In the data rows, the value 128 means zero.
Some points, each followed by its number:
[ 78 115 127 145 113 147 104  90 171  88 139 116  94 151 118 155 109  71
 145 133 125 104 103 106 127 179 105  91 113 127 132 171] 0
[155 100 141 115 151 136 129 181 112 140 110 133  90 118 135 118 146 116
 107 135 135 132 172 179 172 168 110 130 167 156 142 132] 1
[104 123 106 133 106 170 104 109 126 127  88  77 125 196 137 146  90 113
 105 208 111 136 147 129 172 159 110  95 137  93 127 158] 2
[146 139 142  66 109 141 105 228 103 166 111 184 139 114 153  93 159 142
 135 159 132 131 125 152 162 168 154 163 133 158 139 119] 3
[142 106 124 106 154 123 140 155 149 145 118 142 109 126 111 148 182 129
 104  59 128 144 114 167 162 151 143 125 170 127 154 114] 4
[ 91 160 206 164 164 111 188  88 114 147 114 101 120  94  99 112 158 123
 196  76 141 164  80 138 122 100  95 175  98 178 166 144] 5
[ 26 246  92 255   2  58 242 105  33 200 104   0 255 115  42 105   0  84
 255 144 250 224 214  85   0   0 159 198   0 129  48 211] 6
[ 94 112  97 188  78 167  83 104  93 135 112 118 122 118 137 128  71 128
 129 146 132  96 163  78 116 121 127  92  75 120  85 117] 7
[148 126 115  58 135 140 152 170 148 142 133 144 135 100 128 140 175 181
  90 115 122 139 160 159 150 150 159 141 167 140 132 127] 8
[136 110 141  99 108 165  55 110 151  65 163 151 113 120 170 114 119 143
 101 186 109  80  98  77 124 185 116  99 158 114  96  76] 9
[ 63 162 124 110 134 136 110 130 103 116 160 129  89  94 101  99  93 175
 105 124 104  78  66 112 103 132 141 130 123  75 101  96] 10
[ 75 213 174 255 102  30 194 123  73 180  89  55 202 127  64 139 141 130
 255  59 236 198 124 164  44   0 155 184  39 176 154 197] 11
[160 121 131 118  55 132  69 199 123 188 142 130 137 154 141 104  82 207
 116 190 128 101 188 105 156 157 137 110 131 115  68 108] 12
[255  98  91  70 144 143 199  82 155 129 186 134 163 123 115 177 173 109
 120 174 103 183 171  79 129  62 200 173 117  75 120 111] 13
[131 100  78 185 137 129 149 120 127 112 145  97 172 145 117 143 119 135
  85 123 143 155  99 124 100  83 134  99 125  94  93 150] 14
[114  80  83 185  41 255 102  96 171  63 197  80 120 179 164 168  38 122
  33 184  24 130 180  52 126 136  67  63  92  74  32 122] 15
[ 52 159 175 188 169 105  69 143  66 128 102 145 189 149  77  92 127 101
 132 100 181 131  99  58  92 146 154 122  99 157 172 140] 16
[141 118 132 104 187 125 140 110 134 103 121 131 128 117 151 123 188 119
 110  62  76 156  87 180 122 120 102 122 175 138 157 134] 17
[162 111 149 109 148 138  88 137 132 136 123 104 133 132 148 119 125 141
 112 133 121 131 161 112 151 147 115 141 156 139 148  98] 18
[116 161 120 145 110 139 172 115 117 147 114 142 160 124 125 132 138 141
 152 124 139 102 121 138  92  78 171 138 120 113 118 156] 19
New points follow, each followed by the numbers of its three nearest points above, looking only along the 4 directions in which the numbered points spread most, nearest first.
[144 108 104 112 107 183  78 124 136  59 150 145 107 153 175 155 117  83
 104 177 124  93  95  81 143 208 140  71 133 107 113  92] 9 2 10
[108 128 103 104 156  82 169 122 146 159 137 134 108 134 128 170 125 108
 141  73 121 120 126 160  98 124  95 179 113 131 113 141] 19 14 4
[140 100  95 129 124 101 126 113 100  99 120 140 147 131  62 126 105  64
 144 137 111 147  74 100  82 135 107 125 105 129 137 139] 14 19 10
[140  65 151  89 124  87 127 163 121 149 141 155 141 119 170 122 143 139
  89  96 137 133 113 130 135 146 117 110 174 124 147 114] 1 18 4
[127 154  86 124 104 118 139  77 171 118 127 115 142 131 186 128 178 110
  86 128 107 111 188 188 161 117 146 141 150 127  98 140] 18 14 8
[190  82 134  99 150 107 119 136 159 115 118 132  98 110 119 152 193 114
 126 149 141 128 152 141 169 150 144 126 160 158 194 146] 4 8 1
[136 170 114  33 127 135 144 117 191 128 113 137 120  90 173 131 142 143
 113 156 101  99 135 129 146 145 127 152 148 102 136  93] 18 8 1
[ 87 158 119 149 146  98 189 128 128 134  90 160 135 119 104 151 166 143
 184  72 167 121  79 142 102 128 141 136 152 148 137 120] 5 19 4
[ 78 144 129 168 163 145 146  57 144 113 115 135 127 139 117 161 141 115
 152  86 146 161 101 143  80  88 113 103 137 127 106 147] 14 19 0
[148  92 125 144 161 121 124 123  80 141 143 133 143 148 135 116 110 175
  92 122 108 123  77 114  59  89 148 129 144 114 130  88] 18 10 19
[100 117 141 100 212 123 174  90 131 153 156 144 142  77 125 142  95 154
 108 167 169 115 149 137  93 119 164 154 132 117 143 143] 19 18 14
